[[ 48 -40 -24   4]
 [  3 -41  38  35]
 [  3 -36 -20  22]
 [  6 -20 -15  13]
 [ 43  -4 -43  47]]
=>
[[  3 -41  38  35]
 [  6 -20 -15  13]
 [  3 -36 -20  22]
 [ 48 -40 -24   4]
 [ 43  -4 -43  47]]

[[ -1  38 -25   4  -1  18  -2]
 [ 12  20 -12  -3 -18  -5   1]
 [ 21  41 -11  -4   7  13   9]]
=>
[[ 21  41 -11  -4   7  13   9]
 [ 12  20 -12  -3 -18  -5   1]
 [ -1  38 -25   4  -1  18  -2]]

[[ 39  43  44  42  36]
 [ -7  -6  -4  -7  10]
 [-17 -14 -15 -14 -29]
 [  8  18  20  14  23]
 [ 11  23  25  18  29]
 [  1   8  10   5  20]]
=>
[[ 39  43  44  42  36]
 [ 11  23  25  18  29]
 [  8  18  20  14  23]
 [  1   8  10   5  20]
 [ -7  -6  -4  -7  10]
 [-17 -14 -15 -14 -29]]

[[-32 -17  35 -19 -40  16]
 [  6  28 -21 -51  15  16]
 [-35  17  16  27 -17 -34]
 [ 24 -41  10  26  -2  14]
 [-24 -16  22  11 -26  -1]]
=>
[[-32 -17  35 -19 -40  16]
 [-24 -16  22  11 -26  -1]
 [-35  17  16  27 -17 -34]
 [ 24 -41  10  26  -2  14]
 [  6  28 -21 -51  15  16]]

[[-36 -32 -41]
 [-10  41 -10]
 [-38  29   7]]
=>
[[-38  29   7]
 [-10  41 -10]
 [-36 -32 -41]]

[[ -1  -3  -4  -4   2   1  -5  -5  -5  -1  -4  -3]
 [ -3  -4   7  -5  14  -5   0  -1   2  20   4  17]
 [-10 -11  -9 -13  13  -6 -12 -10 -12   4  -7   1]
 [-32 -33 -24 -38  33 -28 -28 -33 -35   5 -20   0]
 [ 17  18  12  21 -17  15  15  18  19  -4  11   0]
 [ 39  40  33  47 -30  33  35  43  46   5  28  10]
 [  3   5   0   4 -13   2   3   1   2  -9   0  -8]
 [-19 -16 -16 -21   6 -16 -15 -18 -20  -7 -11  -8]]
=>
[[ 39  40  33  47 -30  33  35  43  46   5  28  10]
 [ 17  18  12  21 -17  15  15  18  19  -4  11   0]
 [ -3  -4   7  -5  14  -5   0  -1   2  20   4  17]
 [  3   5   0   4 -13   2   3   1   2  -9   0  -8]
 [ -1  -3  -4  -4   2   1  -5  -5  -5  -1  -4  -3]
 [-10 -11  -9 -13  13  -6 -12 -10 -12   4  -7   1]
 [-19 -16 -16 -21   6 -16 -15 -18 -20  -7 -11  -8]
 [-32 -33 -24 -38  33 -28 -28 -33 -35   5 -20   0]]

[[-26  20  45  17 -48 -42 -35]
 [ 33  28 -14  47  47  41   5]
 [-17  -3  16 -16 -36 -32 -23]
 [  5   3   1  10  15   8 -14]
 [ -8 -16  -4 -25  -6  -9  -5]
 [-17   7   2 -19 -14 -11   7]
 [-11  17  13   1 -30 -21  -5]
 [ 31  35  -6  45  18  18 -19]
 [-12  -6  -2 -21   3  -1  13]
 [  2  15  15  11 -26 -21 -22]]
=>
[[-26  20  45  17 -48 -42 -35]
 [-17  -3  16 -16 -36 -32 -23]
 [  2  15  15  11 -26 -21 -22]
 [-11  17  13   1 -30 -21  -5]
 [-17   7   2 -19 -14 -11   7]
 [  5   3   1  10  15   8 -14]
 [-12  -6  -2 -21   3  -1  13]
 [ -8 -16  -4 -25  -6  -9  -5]
 [ 31  35  -6  45  18  18 -19]
 [ 33  28 -14  47  47  41   5]]

[[ 25 -38 -34  -7  27  -1 -41 -16 -28]
 [  5   4 -14   7  -7  -8  16   1  22]]
=>
[[  5   4 -14   7  -7  -8  16   1  22]
 [ 25 -38 -34  -7  27  -1 -41 -16 -28]]
---
[[ 29  30]
 [ 10  33]
 [-19  38]
 [-19  41]
 [  1   0]
 [ -9   6]
 [-25  -4]
 [-15  32]
 [-18 -23]
 [ -9 -12]]
=>
[[ 29  30]
 [-19  38]
 [  1   0]
 [-25  -4]
 [-18 -23]]

[[ -9  31  14  -1 -20  12]
 [-18  -4  30   1 -17   6]
 [-25  31 -26 -12  -6  24]
 [-34  10  -6 -55 -32 -24]]
=>
[[ -9  31  14  -1 -20  12]
 [-25  31 -26 -12  -6  24]]

[[ 28  34 -23  15]
 [ 15   6  -8 -46]
 [  2   6 -11 -47]
 [ 29  -4   3 -37]
 [ -9   2  -5 -47]
 [  8 -39  28  11]
 [ 11   9 -10 -48]
 [ 18   4  12 -42]
 [  4  -5   6 -43]
 [ 10   7 -17 -40]
 [ 31  19  16  26]]
=>
[[ 28  34 -23  15]
 [  2   6 -11 -47]
 [ -9   2  -5 -47]
 [ 11   9 -10 -48]
 [  4  -5   6 -43]
 [ 31  19  16  26]]

[[-17  53   9 -24 -24]
 [ 17 -17   3  43 -25]
 [  3   1   5 -30 -25]
 [-21  40  24  12  28]
 [ 12  32   8  15  32]
 [ -5  24  20  37 -13]
 [  8  41  14 -31 -23]]
=>
[[-17  53   9 -24 -24]
 [  3   1   5 -30 -25]
 [ 12  32   8  15  32]
 [  8  41  14 -31 -23]]

[[-16 -16 -23 -22 -22 -15  39 -15  38 -22  39 -15  37  39]
 [  6  -4   5   5   5  -3  26  -2  25   5  26  -3  25  25]
 [ 18  14  18  19  18  16   7  16   7  18   7  16   7   7]]
=>
[[-16 -16 -23 -22 -22 -15  39 -15  38 -22  39 -15  37  39]
 [ 18  14  18  19  18  16   7  16   7  18   7  16   7   7]]

[[-42 -40 -44 -43]
 [-46 -43 -43 -44]
 [-34 -35 -35  25]
 [ 42  42  44  41]
 [-45 -41 -43 -43]
 [ 45  43  45  43]
 [ 42  43 -40  44]
 [ 43  43 -44  38]]
=>
[[-42 -40 -44 -43]
 [-34 -35 -35  25]
 [-45 -41 -43 -43]
 [ 42  43 -40  44]]
